Small tables with named rows and columns. After each table, cells are looked up by row and column.

Saniz
         Zapebop  Nad  Nuviri  Bas  Pufid  Gideb  Dov  Susit  Gupevi
Tasok        529  357     333  502    415    454  168    312     497
Zezuma       507  325     317  514    416    422  186    325     548
Rivasul      539  224     261  542    392    397  168    346     566
Vufup        501  592     456  435    469    544  171    255     397
Tir          452  383     341  508    437    407  221    314     577
Vamufa       328  607     457  453    510    423  294    268     593
Dabe         490  662     491  414    481    576  171    237     366
Vusufu       151  606     449  479    546    281  425    284     814
Bov          332  490     397  486    484    367  303    299     659

Dov of Vamufa = 294
Gideb of Vusufu = 281
Nad of Vufup = 592
Gideb of Dabe = 576
Gupevi of Vufup = 397
Nuviri of Vusufu = 449
Gupevi of Vamufa = 593
Gideb of Vamufa = 423
Zapebop of Zezuma = 507
Pufid of Dabe = 481
Dov of Bov = 303
Dov of Vufup = 171
Gideb of Vufup = 544
Bas of Dabe = 414
Gupevi of Tasok = 497
Bas of Bov = 486
Pufid of Bov = 484
Nuviri of Zezuma = 317

Giros
columns: Rokomu, Basus, Vodob, Gogas, Fibemi
Sev: [94.52, 55.45, 36.98, 46.35, 24.52]
Mesul: [74.88, 33.10, 87.77, 29.23, 48.67]
Debo: [66.80, 41.28, 39.94, 40.03, 56.28]
Rogubu: [72.94, 27.15, 78.64, 24.58, 56.47]
Vazo: [86.07, 48.70, 70.56, 41.64, 32.32]
Vuline: [28.79, 67.26, 25.01, 74.67, 60.99]
Luz: [48.27, 64.12, 32.26, 65.54, 54.06]
Kelo: [70.74, 28.85, 74.04, 26.89, 58.12]
Zoreka: [82.30, 52.76, 68.44, 46.49, 32.64]
Rok: [32.77, 64.24, 74.60, 69.63, 53.38]
Nin: [26.67, 68.08, 45.54, 75.50, 59.79]
Nogun: [59.95, 27.44, 63.62, 28.73, 69.74]
Bam: [33.59, 37.68, 35.49, 47.43, 79.06]

Rogubu, Basus: 27.15
Rogubu, Gogas: 24.58
Nogun, Basus: 27.44
Vazo, Rokomu: 86.07
Nin, Fibemi: 59.79
Mesul, Gogas: 29.23
Bam, Gogas: 47.43
Debo, Gogas: 40.03
Luz, Vodob: 32.26
Luz, Rokomu: 48.27
Sev, Vodob: 36.98
Zoreka, Fibemi: 32.64
Debo, Fibemi: 56.28
Vazo, Fibemi: 32.32
Vazo, Vodob: 70.56

Tupe =
columns: Vifego, Kor, Resel, Nit, Mape, Sibime, Lafol, Pak, Patama
Dadu: [5211, 5497, 6153, 8377, 7896, 8434, 5001, 8253, 6147]
Musuvi: [7426, 8037, 7520, 4831, 6063, 4657, 9808, 3958, 7398]
Tunur: [7502, 6606, 6498, 6152, 5253, 5964, 7777, 5961, 7038]
Sab: [5454, 4617, 5821, 8203, 6966, 8399, 4330, 8411, 5783]
Puv: [4569, 5260, 5253, 6593, 7510, 7220, 1143, 8234, 4325]

Mape of Dadu = 7896
Vifego of Dadu = 5211
Lafol of Puv = 1143
Vifego of Puv = 4569
Resel of Puv = 5253
Sibime of Dadu = 8434
Kor of Puv = 5260
Kor of Sab = 4617
Nit of Puv = 6593
Pak of Tunur = 5961
Sibime of Puv = 7220
Nit of Dadu = 8377
Lafol of Tunur = 7777

Sekis
         Muvug   Boluv     Ves     Zed  Tasizom
Zunure  -72430  -60148  -12514  -30698   -48354
Pufe    -30326   46259   19465  -82196    23387
Vafo    -14303   26858   54576  -57167    -4469
Livu    -24807   58600   -6264  -61987    46093
Rikifi  -88974  -17047   -5366  -65629    -7167
Mon     -16369     -59  -72027    8020    27791
Kurak   -86553  -64023     376  -45091   -58774
Dom      31324  -43028  -41908   62387   -36668
Desa    -19498   15912  -59217  -16765    39952

Zed of Zunure: -30698
Boluv of Livu: 58600
Zed of Desa: -16765
Boluv of Pufe: 46259
Muvug of Pufe: -30326
Ves of Rikifi: -5366
Ves of Vafo: 54576
Boluv of Dom: -43028
Ves of Zunure: -12514
Zed of Livu: -61987
Ves of Mon: -72027
Tasizom of Zunure: -48354
Boluv of Mon: -59
Zed of Kurak: -45091
Boluv of Zunure: -60148
Which row has the largest Ves? Vafo

